Every row has a hidden score from 0 to 20. What is each row's score? 10 is about the middle.
np.array([1.4, 4.0, 3.2, 2.5, -3.2, 1.0, -3.3, -0.5, -3.3, 0.0, 2.9, -1.4]) -> 16
np.array([-0.8, -1.0, 0.5, -1.7, -1.2, -0.6, -1.4, 0.3, 2.2, 1.0, -0.1, 0.1]) -> 11
np.array([-0.2, 0.7, -1.6, 0.5, -0.1, 0.8, 1.2, 1.5, 1.8, -0.4, 0.9, 0.8]) -> 10
np.array([1.2, -1.1, 1.4, 0.1, 0.7, -1.5, -0.5, -0.2, -1.1, 0.4, -1.2, -1.7]) -> 9
np.array([-0.1, 0.2, -0.5, 0.1, 0.2, 0.1, 1.0, -0.3, 0.1, 0.1, -0.2, 0.4]) -> 7
np.array([-0.2, 0.1, -0.9, -0.2, 0.3, 1.5, 1.5, -0.3, 0.6, -0.8, 0.3, 0.3]) -> 11
np.array([-0.3, 0.4, -0.3, -0.3, 0.2, 0.0, 0.0, -0.1, 0.1, 0.1, 0.0, 0.5]) -> 10
np.array([1.6, -1.0, 1.6, 1.0, -0.6, -0.9, -0.8, 0.7, -0.3, 0.1, -0.5, -1.8]) -> 9
np.array([-0.4, 0.1, -0.4, -0.3, 0.1, 0.5, -0.3, -0.2, -0.2, -0.5, 0.8, 0.8]) -> 15
np.array([0.4, -0.1, -2.0, -0.8, 1.8, 1.9, 2.1, -0.2, 1.1, -2.1, 0.2, -0.9]) -> 19
np.array([-1.1, 1.3, -0.6, -0.5, 0.7, -0.8, -0.5, 0.5, -0.3, 0.8, 0.2, 1.4]) -> 10
np.array([-0.7, -0.3, -0.6, -1.2, -1.0, 1.0, 0.5, -0.3, 1.5, 0.3, -0.5, 0.4]) -> 7
np.array([1.9, -1.5, -2.2, -1.3, 3.9, 1.6, 1.9, 0.6, 1.0, -3.7, 0.0, -2.2]) -> 20
np.array([-0.2, -0.3, -0.2, -0.3, 0.1, 0.7, 0.0, -0.4, -0.3, -0.7, 0.7, 0.6]) -> 15
np.array([0.0, 0.2, -0.5, 0.2, 0.4, 0.3, 1.4, -0.6, -0.2, 0.0, -0.3, 0.4]) -> 6
np.array([0.8, -1.2, 0.2, 0.8, 0.4, -0.8, -0.3, -0.5, -0.6, -0.1, -0.3, 0.0]) -> 11
np.array([1.0, -1.3, -2.1, 0.5, -0.5, 0.6, 1.4, 4.3, 4.6, -1.5, 1.2, 0.6]) -> 14
np.array([-1.8, -0.1, -1.1, 0.7, -1.2, 1.7, -0.9, 2.1, 0.3, -0.8, 1.6, 0.5]) -> 19
np.array([0.9, -2.1, -0.5, 1.5, 0.3, -0.5, -0.5, -1.0, -0.3, -0.7, 0.4, 1.4]) -> 13
np.array([0.0, 0.8, -1.3, 0.3, 0.2, 0.5, 1.2, 1.0, 1.6, -0.3, 0.6, 0.8]) -> 9
np.array([-0.6, -1.2, 0.4, -1.8, -1.4, 0.6, -0.6, -0.2, 1.5, 0.2, -0.9, -0.3]) -> 10
np.array([0.0, 0.1, -0.4, 0.0, 0.0, 0.3, 0.4, -0.4, 0.3, -0.1, 0.0, 0.2]) -> 10
np.array([0.7, -1.0, 0.2, 0.1, 0.9, -0.6, 0.0, -0.4, -0.6, -0.2, -0.6, -0.9]) -> 12
np.array([1.3, -1.4, 0.2, 1.5, -1.4, -0.2, -0.6, 4.2, 2.3, -0.7, 0.7, -1.3]) -> 14
np.array([-1.0, 1.0, 1.3, 1.1, -1.7, 0.4, -3.2, 1.5, -2.3, 0.0, 2.0, -0.2]) -> 20
np.array([1.0, -0.8, 0.7, 0.3, 0.4, -0.9, -0.1, -1.1, -0.5, 0.3, -0.5, -1.2]) -> 9
np.array([-0.2, -0.6, 0.0, -0.4, -0.1, 0.1, 0.1, -0.4, 0.4, 0.0, -0.3, 0.1]) -> 10
np.array([0.2, -0.5, 0.5, 0.1, 0.2, -0.4, -0.2, -0.3, -0.5, -0.1, -0.5, -0.3]) -> 10
np.array([-0.2, -0.2, -0.4, -0.2, -0.1, 0.8, 0.0, -0.4, -0.1, -0.8, 0.7, 0.6]) -> 15
np.array([-0.3, 0.6, -0.1, 0.0, 0.5, -0.4, 0.3, 0.3, -0.1, 0.5, -0.4, 0.3]) -> 7
np.array([-0.6, 0.0, -0.1, -0.3, 0.7, -0.3, -0.2, -0.2, -0.8, 0.0, 0.1, 0.9]) -> 12
np.array([0.2, -0.1, 0.3, 0.3, 0.7, -0.9, 0.0, -0.1, -0.6, 0.3, -0.4, -0.3]) -> 9
np.array([0.3, -0.6, 0.2, -0.4, 0.7, 0.1, 0.2, -0.6, -0.4, -0.6, -0.4, -0.7]) -> 14
np.array([-0.2, -0.2, 0.5, -0.3, 0.4, -0.5, -0.5, -0.1, -0.8, 0.2, -0.4, 0.2]) -> 11
np.array([0.1, -0.3, -0.3, 0.2, 0.0, 0.7, 0.8, -0.7, 0.5, -0.5, 0.0, 0.0]) -> 10
np.array([1.4, -1.0, -0.7, -0.4, 2.1, 0.2, 1.4, -0.5, 0.1, -1.6, -1.0, -2.9]) -> 17
np.array([0.7, -0.9, 0.0, 0.5, 0.8, -0.8, 0.5, -1.1, -0.5, 0.0, -1.0, -1.6]) -> 8
np.array([0.5, -0.4, 1.4, -0.2, 0.4, -1.7, -1.4, -0.1, -1.3, 0.8, -1.0, -0.6]) -> 10
np.array([-0.8, 0.3, 0.6, -1.2, 0.1, -1.8, -1.1, 0.7, -0.3, 2.0, -1.0, 0.5]) -> 5
np.array([-0.1, -0.4, -0.5, 0.2, 0.1, 0.9, 0.8, -0.7, 0.5, -0.7, 0.1, -0.1]) -> 11
np.array([-0.4, -0.7, -0.3, -1.1, -1.2, 1.0, 0.4, -0.4, 1.5, 0.2, -0.6, 0.1]) -> 8
np.array([-1.5, 1.3, 0.1, 0.8, -1.8, 0.4, -3.2, 4.0, -0.5, -0.3, 2.9, 1.1]) -> 20
np.array([-0.9, -0.6, 0.5, -1.2, -0.4, -1.6, -1.5, 0.5, 2.3, 1.4, 0.6, 0.5]) -> 10
np.array([0.0, 2.5, 1.3, 1.7, -3.0, 0.6, -3.9, 3.9, -0.9, -0.4, 3.7, 0.2]) -> 20
np.array([1.0, -1.3, 0.3, 0.7, 0.7, -0.8, 0.3, -1.2, -0.4, -0.2, -1.0, -1.5]) -> 9
np.array([-0.8, 0.5, 1.0, -1.8, -0.2, -2.3, -1.2, 0.8, -1.3, 2.8, -2.1, 0.5]) -> 0
np.array([-0.5, 1.2, -1.2, 0.3, 0.2, 0.7, 1.2, 0.3, 0.8, -0.1, 0.6, 0.8]) -> 8
np.array([-0.2, -0.6, 0.6, -0.4, 0.0, 0.1, -0.4, -0.7, -0.9, -0.1, 0.0, 0.2]) -> 13
np.array([-0.7, 0.1, 0.7, -1.5, -0.5, -1.8, -1.2, 0.8, 0.3, 2.3, -1.5, 0.0]) -> 3
np.array([0.8, -0.9, 1.2, 0.2, 0.4, -0.9, -0.2, -0.3, -0.8, 0.2, -0.8, -1.0]) -> 9
np.array([0.9, 2.8, 0.7, -0.3, 1.2, -4.4, 5.2, -0.4, -5.5, 5.7, -3.8, 3.5]) -> 0
np.array([-0.9, 0.4, 0.2, -0.6, 0.6, -0.8, -0.9, 0.1, -1.1, 0.5, 0.3, 1.5]) -> 12
np.array([1.1, -0.9, 0.8, 1.2, -0.5, -0.6, -0.2, 1.4, 0.4, 0.0, -0.4, -1.6]) -> 9
np.array([0.1, -0.7, -0.3, 0.3, 0.0, 0.8, 0.7, -1.1, 0.2, -0.4, -0.1, -0.1]) -> 10
np.array([1.7, -1.0, 1.7, 1.1, -0.4, -1.2, -0.8, 0.7, -0.3, 0.3, -0.8, -1.9]) -> 8
np.array([-0.8, 0.1, -0.2, -1.1, -0.6, -0.2, 0.0, 0.2, 0.8, 1.1, -0.6, 0.4]) -> 6
np.array([-0.6, 1.3, -1.3, 0.4, 0.3, 0.6, 1.2, 0.3, 0.7, 0.0, 0.5, 0.8]) -> 8
np.array([-0.1, 0.4, -0.3, 0.3, 0.6, -0.2, 0.4, 0.0, 0.0, 0.3, -0.3, -0.2]) -> 8
np.array([-0.2, 1.0, 0.0, 1.1, -1.8, 0.8, -2.0, 3.1, 0.5, -0.7, 2.6, 0.5]) -> 20
np.array([-0.5, -0.1, 0.5, -1.0, 0.1, -1.3, -0.9, 0.2, -0.2, 1.3, -0.7, 0.4]) -> 8
np.array([-0.1, -0.5, 0.8, -0.4, 0.0, -0.1, -0.5, -0.5, -0.8, -0.1, 0.0, 0.5]) -> 12
np.array([0.9, -0.8, 1.2, 0.6, -0.4, -0.5, -1.0, 0.2, -0.7, -0.3, 0.0, -1.1]) -> 13
np.array([0.6, -1.0, -0.2, 0.5, 0.9, -0.6, 0.4, -0.8, -0.5, -0.2, -0.7, -1.1]) -> 10
np.array([-0.4, -0.3, -0.3, 0.0, 0.1, 0.3, 0.0, -0.4, -0.3, -0.3, 0.4, 1.1]) -> 12
np.array([0.2, -0.5, -1.0, -0.1, 0.7, 1.3, 1.2, -0.7, 0.6, -1.2, 0.2, -0.3]) -> 14
np.array([0.1, -0.3, 0.2, 0.0, 0.4, -0.2, 0.1, -0.4, -0.4, 0.0, -0.4, -0.1]) -> 10
np.array([-0.7, -1.1, 0.3, -1.8, -1.4, 0.2, -1.1, 0.0, 1.9, 0.7, -0.6, -0.2]) -> 11
np.array([-1.3, -0.2, -0.4, 0.3, 1.3, -0.1, 0.8, 0.3, -1.4, -0.1, -0.1, 1.2]) -> 10
np.array([-0.9, 0.1, 0.9, -1.6, -0.4, -2.0, -1.4, 0.9, -0.1, 2.4, -1.5, 0.2]) -> 3
np.array([0.2, 0.7, 1.9, 0.8, -1.3, 0.3, -2.5, 0.0, -2.4, -0.2, 1.4, -0.7]) -> 18
np.array([0.1, -0.5, 0.5, -0.1, 0.3, -0.5, -0.3, -0.2, -0.7, 0.1, -0.5, -0.2]) -> 11
np.array([0.7, -0.2, 1.4, -0.2, 0.6, -2.3, -1.6, -0.3, -1.2, 1.3, -0.8, -0.7]) -> 9
np.array([-0.4, 0.9, -1.6, 0.5, -0.2, 0.7, 1.0, 1.8, 1.7, -0.3, 1.1, 0.9]) -> 10
np.array([-0.4, 0.7, -1.1, 0.2, 0.0, 0.9, 0.8, 0.0, 0.6, -0.4, 0.6, 0.7]) -> 11
np.array([0.2, 0.3, -0.3, 0.2, 0.4, -0.3, 2.0, -0.8, -0.8, 0.7, -0.7, 0.8]) -> 0
np.array([-0.2, -0.5, 0.1, 0.3, -0.3, 0.4, -0.3, 0.3, -0.3, -0.5, 0.3, -0.3]) -> 14
np.array([-0.2, -0.1, -0.4, -0.1, -0.1, 0.8, 0.3, -0.3, 0.0, -0.7, 0.6, 0.4]) -> 14
np.array([-0.6, -0.7, -0.3, -1.4, -1.3, 1.1, 0.4, -0.4, 1.6, 0.1, -0.5, 0.1]) -> 8
np.array([-1.2, -0.9, 0.4, 0.1, -0.7, -0.1, -2.2, 1.8, -1.2, -0.2, 0.9, 0.0]) -> 20
np.array([-0.4, 3.1, 2.4, 2.1, -3.6, 1.3, -4.7, 1.9, -3.1, -0.3, 3.9, -0.4]) -> 20
np.array([0.0, 0.0, -0.5, 0.3, 0.5, 0.4, 0.8, -0.5, -0.1, -0.3, 0.0, 0.1]) -> 10
np.array([-0.6, -0.1, 0.0, -0.8, -0.3, -0.2, -0.9, 0.5, 0.6, 0.7, -1.2, -0.9]) -> 10
np.array([-0.3, -0.7, -0.2, -1.1, -1.2, 0.8, 0.4, -0.4, 1.5, 0.3, -0.8, -0.3]) -> 7
np.array([-0.1, 0.2, -0.3, 0.0, 0.0, 0.4, 0.3, -0.2, 0.3, -0.2, -0.1, 0.3]) -> 10
np.array([0.1, 0.6, -0.8, 0.5, 0.1, 0.4, 1.0, 0.3, 0.6, 0.0, 0.2, 0.1]) -> 8
np.array([-0.4, 0.6, -0.4, -0.3, 0.3, -0.1, -0.1, 0.1, 0.1, 0.3, 0.0, 0.6]) -> 10
np.array([1.1, -1.0, 1.0, 0.1, 0.3, -0.8, -0.1, -0.7, -0.6, 0.1, -0.8, -1.3]) -> 9
np.array([-0.6, -0.5, -0.5, -1.1, -1.1, 1.1, 0.5, -0.2, 1.6, 0.2, -0.5, 0.1]) -> 8
np.array([-0.7, 0.1, 0.7, -1.3, 0.2, -2.0, -1.3, 0.6, -0.4, 1.8, -0.9, 0.5]) -> 6
np.array([-0.3, 0.3, -0.7, 0.2, 0.8, -0.6, 0.6, 0.7, 0.4, 0.6, -0.2, 0.5]) -> 7
np.array([1.1, 0.2, 0.2, 0.9, -0.7, 0.9, 0.5, -0.4, 0.4, -0.7, 0.5, -0.8]) -> 11
np.array([-0.3, 0.4, -0.8, 0.1, 0.0, 1.1, 0.7, -0.1, 0.5, -0.6, 0.6, 0.5]) -> 12
np.array([0.0, 0.0, -0.4, -0.3, 0.1, 1.0, 0.9, -0.3, 0.4, -0.7, 0.2, 0.2]) -> 12
np.array([0.1, 0.3, 0.3, 0.3, 0.8, -0.9, 0.1, 0.1, -0.6, 0.7, -0.6, -0.3]) -> 7
np.array([0.2, -0.4, 0.2, -0.1, 0.1, 0.3, 0.1, -0.4, -0.2, -0.4, -0.3, 0.0]) -> 11
np.array([0.0, 2.0, 0.8, 1.4, -2.5, 0.5, -3.4, 4.0, -0.3, -0.4, 3.4, 0.5]) -> 20
np.array([0.1, -0.1, -0.8, -0.2, 0.4, 1.2, 1.4, -0.6, 0.6, -0.9, 0.0, -0.4]) -> 12
np.array([0.1, 0.4, 0.2, 0.2, 0.3, -0.8, -0.1, 0.2, -0.1, 0.7, -0.7, -0.2]) -> 6
np.array([0.5, 0.1, 0.7, 0.4, 0.7, -1.5, 0.0, 0.1, -0.7, 1.0, -1.0, -0.8]) -> 5
np.array([-0.2, 0.5, -0.3, 0.2, 0.6, -0.4, 1.1, -0.1, -0.5, 0.6, -0.6, 0.4]) -> 4
np.array([0.3, -1.4, 0.0, 0.7, 0.4, -0.7, -0.5, -1.0, -0.8, -0.1, -0.3, 0.3]) -> 11
np.array([0.7, -0.8, 0.5, 0.4, 0.2, -0.4, 0.2, -0.8, -0.3, 0.1, -0.6, -0.8]) -> 8
np.array([-0.3, -0.1, -0.6, -0.1, 0.0, 0.9, 0.1, -0.1, 0.2, -0.7, 0.7, 0.6]) -> 15
np.array([-0.3, -0.1, -0.1, -0.3, 0.3, -0.1, -0.2, -0.1, -0.1, 0.1, -0.5, -0.2]) -> 11
np.array([-0.6, 0.6, -0.5, -0.3, 0.0, 0.7, 0.6, -0.1, 0.0, 0.0, 0.3, 0.8]) -> 10
np.array([0.4, -0.2, 0.5, 0.2, -0.2, 0.2, 0.5, -0.3, 0.1, 0.1, -0.3, -0.2]) -> 7
np.array([0.7, -1.0, 1.1, 0.3, 0.4, -0.9, -0.3, -0.6, -0.9, 0.1, -0.9, -1.0]) -> 9
np.array([-1.9, -3.8, -0.5, 2.2, 1.4, 1.9, 2.4, -2.3, -2.6, -3.3, 0.4, 1.1]) -> 18
np.array([0.4, -0.3, -0.1, 0.2, 0.1, 0.6, 0.9, -0.4, 0.4, -0.4, -0.2, -0.4]) -> 9
np.array([0.1, -0.3, -0.7, -0.2, 0.3, 1.3, 1.3, -0.6, 0.7, -1.0, 0.0, -0.5]) -> 12
np.array([-0.5, 0.3, 0.0, -0.5, 0.3, 0.2, 0.0, -0.3, -0.4, 0.1, 0.1, 0.8]) -> 11
np.array([-0.1, 0.3, -0.3, 0.2, 0.5, -0.5, 0.6, -0.1, 0.1, 0.5, -0.3, 0.1]) -> 6
np.array([0.3, -0.2, 0.4, 0.2, 0.5, -0.9, 0.1, -0.2, -0.6, 0.4, -0.7, -0.4]) -> 7
np.array([-0.9, 1.6, -1.2, 0.3, -0.2, 0.9, 0.4, 0.7, 0.4, 0.0, 1.1, 1.1]) -> 11
np.array([0.0, 1.0, -0.4, -0.2, 0.3, -0.5, 1.9, -0.3, -1.2, 1.4, -1.4, 1.0]) -> 0
np.array([-0.6, 0.8, -0.1, -0.3, 0.6, -0.7, -0.4, 0.3, -0.3, 0.7, -0.2, 0.9]) -> 9
np.array([0.3, 0.1, 0.4, 0.2, 0.8, -1.0, 0.2, 0.0, -0.9, 0.5, -0.7, -0.5]) -> 7
np.array([-1.0, 0.5, 0.1, -1.4, -0.6, -1.1, -0.7, 0.8, 0.8, 2.2, -1.3, 0.5]) -> 2
np.array([0.9, -0.8, 1.0, 0.5, -0.4, -0.1, -0.7, 0.0, -0.5, -0.3, 0.0, -0.9]) -> 13
np.array([0.1, 0.4, 1.4, -0.3, 1.0, -2.8, -1.7, 0.7, -1.7, 1.8, -1.1, -0.3]) -> 7
np.array([0.8, -0.6, 0.6, 0.0, 0.7, -0.5, 0.2, -0.3, -0.5, 0.0, -0.8, -1.3]) -> 10
np.array([-0.8, 0.4, 0.3, -0.6, 0.3, -2.1, -0.7, 0.7, 1.0, 1.8, 0.5, 1.2]) -> 6
np.array([0.0, -0.1, -1.1, 0.6, 0.3, 0.9, 1.4, -0.8, 0.6, -0.5, 0.1, -0.1]) -> 9
np.array([0.2, -1.6, -1.7, 1.1, 0.7, 0.5, 0.0, -0.9, 0.1, -1.4, 0.9, 1.8]) -> 17
np.array([-0.7, -0.6, -0.2, -1.5, -1.1, 0.8, 0.0, -0.3, 1.4, 0.3, -0.6, 0.2]) -> 9
np.array([0.5, -0.9, 0.1, 0.9, -0.1, -0.1, 0.5, 0.7, 0.5, -0.1, -0.6, -1.3]) -> 8
np.array([-0.2, -0.2, -0.5, -0.2, -0.1, 0.8, 0.3, -0.3, 0.1, -0.8, 0.7, 0.5]) -> 14
np.array([-0.5, 0.4, -0.6, -0.1, 0.0, 0.6, 0.0, 0.0, -0.1, -0.5, 0.8, 0.9]) -> 14
np.array([-2.4, 0.3, -2.8, 0.7, -0.1, 1.0, 3.4, -5.2, 0.0, 0.0, -1.0, -3.4]) -> 0
np.array([0.1, -0.3, -0.2, -0.1, 0.0, 1.2, 0.9, -0.5, 0.6, -0.8, 0.2, 0.1]) -> 12
np.array([0.3, -0.4, 1.0, -0.2, 0.3, -1.1, -0.8, 0.0, -0.7, 0.5, -0.7, -0.4]) -> 10
np.array([-1.0, 1.0, -0.3, -1.3, -0.4, -0.9, 0.6, 0.6, 0.1, 2.3, -1.7, 1.1]) -> 0
np.array([-0.1, 0.6, 0.0, 0.1, 0.3, -0.5, 0.2, 0.4, 0.1, 0.6, -0.5, 0.0]) -> 6
np.array([-1.4, 1.3, -0.6, -0.7, 0.7, -0.2, -0.1, 0.3, -0.5, 0.7, 0.5, 1.7]) -> 10
np.array([-0.1, -0.6, 0.3, 1.1, -0.5, 0.2, -0.2, 0.7, -0.2, 0.0, -0.3, -1.3]) -> 10
np.array([-1.1, 0.3, -1.7, -0.4, 1.6, -0.4, -0.1, -0.2, -0.6, -0.1, 0.7, 1.7]) -> 15
np.array([-0.3, -0.6, -0.3, -0.3, 0.2, 0.6, 0.3, -0.8, -0.3, -0.7, 0.2, 0.3]) -> 14
np.array([0.5, 0.1, -0.2, 0.7, 0.0, 0.2, 0.8, 0.2, 0.7, -0.2, 0.0, -0.4]) -> 8
np.array([0.3, 0.0, 0.4, 0.2, -0.1, 0.1, 0.5, -0.1, 0.2, 0.2, -0.4, -0.2]) -> 7
np.array([-0.6, 1.6, -1.8, -0.5, 0.8, -0.3, 0.5, -1.1, 0.4, 0.8, 1.3, 1.1]) -> 10
np.array([-0.1, 0.6, -0.1, -0.1, 0.4, -0.3, 0.3, 0.3, 0.0, 0.4, -0.4, 0.2]) -> 8
np.array([0.1, 0.5, -0.1, 1.1, -1.9, 1.4, -1.1, 2.4, 0.9, -1.2, 2.2, 0.1]) -> 19
np.array([-0.8, 0.3, 0.4, -1.0, -0.1, -1.4, -0.8, 0.6, 0.1, 1.7, -1.0, 0.4]) -> 5
np.array([1.2, -1.5, 1.1, 0.5, 0.5, -1.3, -0.6, -0.5, -1.0, 0.2, -0.8, -0.9]) -> 10
np.array([0.2, -0.8, 0.0, -0.3, 0.3, 0.2, 0.0, -1.2, -0.4, -0.5, 0.3, -0.1]) -> 14
np.array([-0.9, 1.1, -0.5, -0.5, 0.7, -0.7, -0.4, 0.5, -0.3, 0.7, 0.0, 1.2]) -> 10
np.array([-0.3, 0.5, -0.1, 0.0, 0.5, -0.5, 0.1, 0.3, -0.2, 0.4, -0.4, 0.4]) -> 8
np.array([0.3, -0.3, 0.5, 0.2, -0.1, 0.4, 0.4, -0.5, -0.1, -0.2, -0.1, 0.0]) -> 9
np.array([-1.1, 1.0, -1.2, -0.4, 1.0, -0.2, 0.4, -0.5, -0.3, 0.4, 0.8, 1.4]) -> 11
np.array([0.8, -0.4, 0.1, 0.9, -0.2, 0.1, 0.7, 0.3, 0.6, -0.1, -0.3, -0.9]) -> 7
np.array([-0.5, 0.2, -0.2, -0.5, 0.8, -0.2, -0.1, -0.1, -0.5, 0.0, 0.2, 0.7]) -> 13
np.array([-3.3, 0.5, -1.1, 0.2, -1.0, 0.9, -2.5, 3.2, -1.1, 0.0, 2.1, 1.5]) -> 20
np.array([1.2, -1.1, 0.1, 1.1, -0.5, -0.3, 0.2, 1.9, 1.4, -0.3, -0.4, -1.4]) -> 9
np.array([0.0, -0.1, -0.1, -0.1, -0.1, 0.3, 0.2, -0.2, 0.3, -0.3, -0.1, 0.0]) -> 11
np.array([0.5, -1.0, 0.6, -0.2, 0.4, -0.6, -0.5, -1.1, -0.7, 0.0, -0.2, -0.6]) -> 13
np.array([-0.7, -0.6, 0.8, -1.7, -0.7, -1.1, -1.2, 0.2, 0.2, 1.5, -1.2, 0.2]) -> 7
np.array([0.0, 0.2, 0.0, 0.2, 0.7, -0.7, -0.1, 0.1, -0.4, 0.5, -0.3, -0.2]) -> 9
np.array([-1.2, 0.9, -0.8, -0.1, 1.0, -0.6, 0.3, 0.3, -0.7, 0.6, 0.1, 1.4]) -> 8
np.array([0.2, -0.1, -1.2, 0.1, 0.5, 1.3, 1.3, -0.3, 0.9, -1.1, 0.3, 0.1]) -> 13
np.array([-0.9, 0.3, 0.5, -1.5, -0.4, -1.5, -0.9, 0.8, 0.5, 2.2, -1.4, 0.2]) -> 3
np.array([-0.1, 0.1, -0.1, 0.0, 0.2, -0.1, 0.1, 0.1, 0.3, 0.2, -0.5, -0.5]) -> 9
np.array([0.2, 0.0, -0.4, 0.4, 0.0, 0.5, 0.7, -0.5, 0.7, -0.2, -0.3, -0.3]) -> 8
np.array([-0.7, 0.0, 0.9, -1.5, -0.4, -2.0, -1.3, 0.8, 0.0, 2.3, -1.5, 0.0]) -> 3
np.array([-0.2, 0.1, 0.3, -0.8, 0.0, -0.8, 0.2, -0.2, -0.7, 1.2, -1.2, 0.3]) -> 4
np.array([-0.4, -0.7, -0.3, -1.2, -1.3, 1.0, 0.3, -0.4, 1.6, 0.3, -0.7, -0.1]) -> 7
np.array([-0.2, 0.2, -0.6, 0.1, 0.0, 0.9, 0.5, -0.2, 0.3, -0.7, 0.6, 0.4]) -> 13
np.array([0.1, 0.4, 0.1, 0.0, 0.5, -0.7, 0.6, -0.1, -0.5, 0.9, -0.9, 0.0]) -> 4
np.array([-0.1, -0.6, -0.3, -0.4, 0.1, 0.7, 0.4, -0.8, 0.0, -0.6, 0.3, 0.5]) -> 13
np.array([0.2, -1.2, 0.1, 0.1, 0.4, -0.1, -0.4, -0.9, -0.7, -0.7, 0.0, 0.3]) -> 15
np.array([-0.8, 0.9, -0.3, -0.3, 0.5, -0.7, -0.4, 0.4, -0.3, 0.6, 0.0, 1.0]) -> 9
np.array([0.7, 0.8, 0.1, 1.4, -2.3, 1.8, -0.9, 1.9, 0.8, -1.3, 2.4, -0.3]) -> 18
np.array([-0.5, 0.2, 0.2, -0.6, 0.4, -0.3, -0.6, 0.1, -0.8, 0.2, 0.3, 1.1]) -> 13
np.array([-0.5, 0.9, -1.2, 0.2, 0.0, 0.9, 1.0, 0.1, 0.7, -0.3, 0.6, 0.7]) -> 10
np.array([-0.7, 1.2, -1.4, 0.3, 0.3, 0.6, 1.1, 0.3, 0.8, 0.0, 0.7, 0.9]) -> 9
np.array([0.2, 0.0, -0.4, 0.2, -0.1, 0.3, 0.5, -0.3, 0.5, -0.3, -0.1, -0.1]) -> 9
np.array([-0.2, 0.2, -0.4, 0.1, 0.5, -0.1, 0.7, -0.2, 0.1, 0.1, -0.2, 0.2]) -> 8
np.array([0.6, -0.1, 0.1, 0.6, -0.2, 0.7, 0.6, -0.5, 0.2, -0.5, 0.1, -0.5]) -> 10
np.array([0.6, -0.7, -0.1, 0.5, 1.0, -0.7, 0.7, -0.9, -0.4, -0.1, -0.9, -1.6]) -> 9
np.array([-0.2, 0.1, 0.4, -0.5, 0.5, -0.7, -0.4, 0.0, -0.8, 0.2, -0.3, 0.3]) -> 11
np.array([0.3, -1.0, -0.8, 0.5, 0.4, 0.8, 0.5, -0.8, 0.2, -1.1, 0.3, 0.6]) -> 14
np.array([3.2, 2.4, 1.7, 1.4, -1.3, 0.3, 0.0, -0.7, 0.1, -0.6, 1.4, -0.9]) -> 9
np.array([-0.5, -1.1, 0.2, -1.6, -1.3, 0.8, -0.4, -0.4, 1.2, 0.3, -1.0, -0.3]) -> 10
np.array([1.1, -0.6, 0.4, 1.0, -0.3, -0.1, 0.5, 0.4, 0.6, -0.2, -0.3, -1.3]) -> 8
np.array([-0.5, 0.6, -0.1, -0.1, 0.5, -0.5, 0.0, 0.4, -0.3, 0.5, -0.4, 0.5]) -> 8
np.array([0.6, 2.6, 1.6, 2.1, -3.5, 0.9, -4.0, 4.2, -0.6, -0.7, 4.1, 0.0]) -> 20
np.array([1.4, -1.2, -3.5, -2.7, 5.4, 1.8, 1.3, 1.2, 0.5, -4.7, 0.9, -1.3]) -> 20
np.array([0.2, 0.3, 0.8, 0.1, 0.5, -1.7, -0.7, 0.4, -0.7, 1.1, -0.9, -0.3]) -> 6
np.array([-0.1, -0.6, -0.3, -0.4, -0.1, 0.6, 0.4, -0.8, 0.2, -0.5, 0.1, 0.3]) -> 12
np.array([1.1, -0.6, 0.5, 1.0, -0.4, 0.1, 0.4, 0.5, 0.6, -0.3, -0.2, -1.3]) -> 9
np.array([-0.6, 0.0, 0.1, -0.8, 0.3, 0.2, -0.4, -0.5, -0.7, -0.1, 0.3, 0.7]) -> 14
np.array([5.5, 4.3, 3.4, 3.1, -3.4, 1.2, 0.0, -1.0, 0.9, -1.4, 2.7, -2.1]) -> 7
np.array([-0.6, 1.4, 0.3, 1.0, -1.9, 0.7, -2.6, 3.1, -0.3, -0.5, 2.7, 0.7]) -> 20
np.array([4.0, 2.8, 2.3, 2.6, -4.1, 1.0, -2.4, 3.2, 1.3, -1.7, 4.2, -0.9]) -> 20
np.array([-0.7, 0.5, -2.2, -1.2, 2.0, 1.1, 1.7, -0.6, 0.3, -1.4, 0.3, -0.5]) -> 18
np.array([0.2, -0.4, 0.3, 0.0, 0.1, 0.0, -0.1, -0.4, -0.2, -0.2, -0.3, -0.2]) -> 11
np.array([-1.3, 0.1, -1.0, -1.5, -0.8, 1.8, -0.8, 0.3, 0.7, -0.2, -1.6, -1.1]) -> 14
np.array([0.3, -1.6, 1.1, 0.3, 0.6, -0.4, -0.1, -0.6, -1.3, -0.5, -0.8, -0.7]) -> 12
np.array([-0.1, -0.1, -0.1, -0.2, 0.3, 0.0, 0.1, -0.3, -0.2, -0.1, -0.1, 0.1]) -> 11
np.array([-3.8, 0.7, 0.2, 0.9, -1.5, 2.3, -2.8, -0.6, -3.9, -0.1, 1.5, -0.1]) -> 20
np.array([-0.7, -0.6, 0.1, -1.5, -1.0, 0.2, -0.3, 0.0, 0.9, 0.8, -0.8, 0.2]) -> 8
np.array([0.8, -1.4, 1.5, 0.1, 0.5, -1.8, -1.1, -0.9, -1.6, 0.5, -1.1, -1.2]) -> 10
np.array([-0.8, 0.0, 0.2, -1.2, 0.0, -0.5, -1.1, 0.3, -0.3, 0.8, -0.9, 0.0]) -> 11
np.array([0.5, -1.7, -0.2, -0.3, 0.2, -0.7, -0.4, 1.8, 1.1, -0.6, 0.1, 0.2]) -> 15
np.array([1.2, -1.0, 1.4, 0.7, -0.4, -0.7, -0.9, 0.7, -0.4, -0.2, -0.2, -1.4]) -> 12
np.array([-1.2, -2.7, -0.1, 1.8, 0.8, 0.7, 1.3, -1.5, -1.7, -1.9, 0.0, 0.6]) -> 14
